One vector is turned by the same rotation once a step. Each row is the vector after some number of steps, and that number follows the row.
The counts run from 0 to 693.
[ -1  -4  26  13  14  10  -1  -8   3   2  -7 -20   3   9   1  23 -19   7
  11  15   2 -10   6  27 -37 -15 -21 -19   9 -16 -26   5 -11  -9  45 -26
  -2 -22  18  19  27  20  -7  16  -6 -10  -6   0  18 -26  12]
327
[  6  15 -12  -6  17 -33 -10  -1   8   3  -2 -23  23 -10 -15  25  -4 -10
  18 -38 -12  11  23   8 -17 -14 -14  -7 -16  -1 -20  19 -10  -9  19 -37
   9  -4 -11   1  35   4  -7   3  16 -10 -26  22  25   9   7]
653
[  2  17  13 -12  15   9 -22 -17   0 -29  21 -13  -9 -17 -15 -24   1   1
  -9   0   0   4  42 -11   3   5 -12 -23 -26  25 -42 -14  -2  24   0  27
  -1  18 -27  13  10   2   7  -4  12  -9 -37   5  11  23  -1]
594
[-13 -14  -6  19  -1   6  -6  -7  -5 -15  21  -6  -2  -3 -24  13 -21   9
   2 -13  -2 -12 -15  18 -21 -34 -18 -26  12   5 -48 -21 -12  -3  35 -32
   8 -15  -6  17  23  -1   2  26   9 -11  -2  -7   6 -15 -13]
472
[  0  15   5 -16  23 -16  14   7   2 -11  -7 -18  25 -18 -23   6   7 -10
  13 -34   6   8  43   5   0   2 -10  12 -17   0 -26   9  -6   1  11 -22
  16  12 -21  -5  23  -7   0  -7  11 -11 -41  30  28  18   2]
549
[  7  26 -32 -24  20 -21 -28   2   1   7  23   3  14 -21   4 -28  15   0
  -3  -8  -4  13  40 -13  24  10 -11   2 -16  20 -14   2  -8   7 -26  -6
  -1  20 -10 -21  18  -5  -4  -4  19  26  -3  29  -6  24  -8]
163
[ 22   7  25 -16   7 -14 -39  -2  -1  -8   6   1 -22 -22  17  19 -15 -12
   2  -6 -32   5   7   8 -16 -14   0 -26  -3  -8  -7   1  -7  35   4  34
 -15   2 -23   2  23  26 -38  -6  17 -20  -9   4 -11   2  27]
507
[  9   8 -24 -25  -5  -9 -14 -17  -2  17  42   1  -7 -20   1 -15 -11  35
 -14   3  -5   9  16 -12  26 -19  15 -28  10  21 -36 -45   6  -8  -2  -6
  -1  25   5   2   2   6  -3   8   6  24 -12   0  -4 -12 -32]
675
[ -9  15 -11   0  10  26   1  -7   4 -40  16  -2  14  -5 -35 -22  23  -8
  -8 -18   6  10  31  12  11  37 -14  10 -26  36 -21   0   3   6  10  19
  11  12  -4   4   2 -17  24  -1  -6   1 -20  14  24  18 -21]
590
[ 24  21   8 -27   8 -24 -37  -8  13   5   0   1 -19 -12  25   3   2  -6
   5  -6 -21  23  19 -26   6   0   9 -10 -13   1  20  18  -1  13 -21  40
 -19  16 -19  -2  -2  20 -23 -19  14   2 -17   2  -6  10  33]
312
[-29  -7 -19   3  -4  23  11  26  -5 -11 -20 -20   5  23 -18 -33  12  -5
   9  22   8 -19 -10 -23  -2  -5 -19  14 -12   3  -9  13  -6  20 -27 -16
  15  -5 -29  -2   5 -32  32  -2  16 -10 -20   3 -12  24   1]
165
[  0  -3 -24 -30 -13  14 -12  10 -15  16  29   6 -24 -16  18 -34   8  23
 -22  24 -15  -8  -1  -1  18   0   0 -18  14   3 -19 -38  -2  20 -16   5
  -5  16   4 -19   6   0 -15  13   4  27  26   6 -34  -2 -21]
679
[ -9 -13 -14 -14 -16  29  50   7  -6   6 -11 -32   8   9  -5 -19   9  31
   2  24  10 -19  -5  10  -9  -3 -11  -6  15 -20 -22 -11   9  -5  19 -33
  15   1  12  -3  10  -5  17  23 -17  11 -16   9  17 -10 -19]
246
[ 16  -6 -12 -28 -27 -20  40   9  -6  33   2  -1  -6 -19  14   4   7  19
 -12 -11 -12   1 -11  -5  24   4  31   1  13 -12   5 -26  19   5 -20  -5
  -2  24 -10 -21 -20   5 -13 -11  -3   4   2  11 -20  -8 -18]
248
[-19  -7 -12  -5 -15  30  43   7  -6  -1  -7 -21   5  15 -17 -38   5  25
  -9  25  22 -23  -5 -11   5 -12  -1   0   5   1 -28 -24   8  -5 -10 -22
  11   2  -3   4  -5 -21  34  10  -6   2 -24  -5   8  -2 -22]
56
[-15  -2  15   6  26  -8 -24   2  -8   0   1  -7  12   3 -17  -9 -15  -2
  10  15  26 -16  24 -12 -21 -31 -36 -14  -7   3 -37  -5 -28  -2   1 -43
   6 -21 -19   1  36  -8   6   8  25  -2 -14   3   6  13  12]
558
[ -8  -3 -39  21  -7 -10   2  -3   7 -11  -1 -14  17   5 -26  25 -11  -5
  15 -44  -2   6 -27   0 -10 -36   3  -5 -12  12 -17  17   3 -16  18 -39
  10 -15  -5  21  16  -9   9  10  13 -12 -25  -4  20 -10  -4]
468
[  8   7  -1  11  -1  12   7 -23  10 -27  20  -2   9   3 -22  12   3  11
  -6 -19  -4  13   9  29  -1  11   6 -11  -3  16 -18   3  13 -22  49  12
   1  -1  37  16  -2  10   5  18 -28  14 -12  -2  33 -20 -20]
1
[-12   0 -39  24  -3  18  -4 -16  14 -15  14  -3  20  22 -34 -10  -3  13
  -3  -5  18   8 -14 -10  17 -10   6   1  -8  36 -11   2   6 -32  13  -5
   5  -2  22  24 -11 -15  26  14 -14  17 -15 -22  24 -14 -23]
382
[ -6 -15  42  28  14  -7  18   5   3 -13 -36 -13   2  12 -10  20 -15 -25
  12  -7  17  -7 -14   1 -28 -18  -7  11  -4 -15   9  15  -6  -1   9   0
  -1 -20 -18  14 -10   7  13 -11  10 -47 -20 -21  10  -4  31]
224
[ -6  -8 -19 -25 -29   8  30  19 -19  13  -2  -2 -16 -11  12 -25  16   8
 -12  12 -14 -19 -26 -19  19  -5  16   2  10  -4  11 -19   8  31 -41   5
   2  16 -26 -21 -17 -11  11 -12   5  -7   8   6 -35   7 -16]
62
[ 13  13 -11 -15   0  -7 -13  -8 -13  -3  35  23  -4 -36  -8   2  16   5
 -27 -33 -12  11  19  27  30  26  19  -3   1  25 -14 -28   3   9   1  22
  -6  22   7 -15 -11  -3 -14  -3  -2  20  22  21 -10  -4 -30]
584
[  6  -7  10  -7 -27  30  25  12 -13 -17  -7   5 -23 -13  12  -6  16   2
 -19  -6 -18  -7 -30   2  -1  15  27  -1   3  -3  17 -12  21  39 -16  44
  -2   8 -22  -5 -26   0   1  -7  -6 -26   3  -6 -21  -3  -6]
397
[  1   5 -19   6   1  -7 -30 -23   9  -5  37   6  -3 -10 -19  -2 -19  26
  -7  -3   9  15  10 -14  11 -23   6 -29  -6  30 -38 -28   0 -30  13  -8
  -8   3  16  20   7   2  -2  10   6  23 -15 -19  11 -14 -21]
381
[  1   3  -9   2  -3  -7  25   1  18   1 -30 -31   5  11  -6  23   2 -15
  22 -22  -2   6 -11 -22 -21 -22  -6   4 -18  -9  17  44  10   0   6 -12
   8  -4 -15  17   3   7  13  -7  12 -29 -50  -1  22   5  22]
29
[ -3   5 -16   4  19  28 -11   2  19 -13 -24 -24  10  33   4 -10  16  -2
  28  14  -2   1   9 -11 -26  13 -32  10 -16  -2  18  58  -6  12  18  10
   8 -10   9   9  17  -6  12   8  -4  -2 -37   2  23  11  28]
314
[ -9 -13  16   9   7   4  13   8   2   2 -22 -36   7  18  -5  16 -12  -2
  18   4  -1 -14 -12  11 -37 -25 -22  -8   0 -25 -21  16  -7   0  29 -36
  10 -21  -7  10  25   3  -2  12  10 -25 -27   2  18  -4  23]
33
[-23 -19  -3  29  -5  36   7   1  -5 -29   6  -6   8   9 -30   1  -8  11
  -2   3  19 -15 -20  23 -13 -15 -15 -11  12  12 -39 -25  -2 -16  27 -28
   8 -22   8  17   6 -19  22  16  -5 -11   9 -14  11  -8 -23]
477
[  6  11 -10  17  16 -10 -46 -19   2 -18  33  22   9 -15 -16  19 -14  -2
  -6 -26  -6  16  10  27   0   1  -6 -12   0  35 -17  -9  -8 -15  37   2
 -10  -1  29  12  15   5 -15  20  -1  17  21  -2  11 -12  -9]
186
[ 11  11  42 -22  12  16  14   0  -6 -27  -4 -16  -6  -7  -7  -8   6   4
   1  12   1   1  44  11 -18  20 -21  -9 -10  -7 -37  -7   0  24  21  17
   5  10 -22   2  22  18  -3  -1  -7 -19 -36   6  19   8  11]
114
[  8  20 -45 -35   3 -10  -3  -2  -5  16  30  -2   7 -16  -2 -22  16  22
  -1  -3  -1   9  33  -4  26  15   1 -10  -3  16 -18 -14  -2  -2  -8  -9
   7  29  10 -19  13   0  -8   5  -1  41  -4  27  -2   1 -26]
59
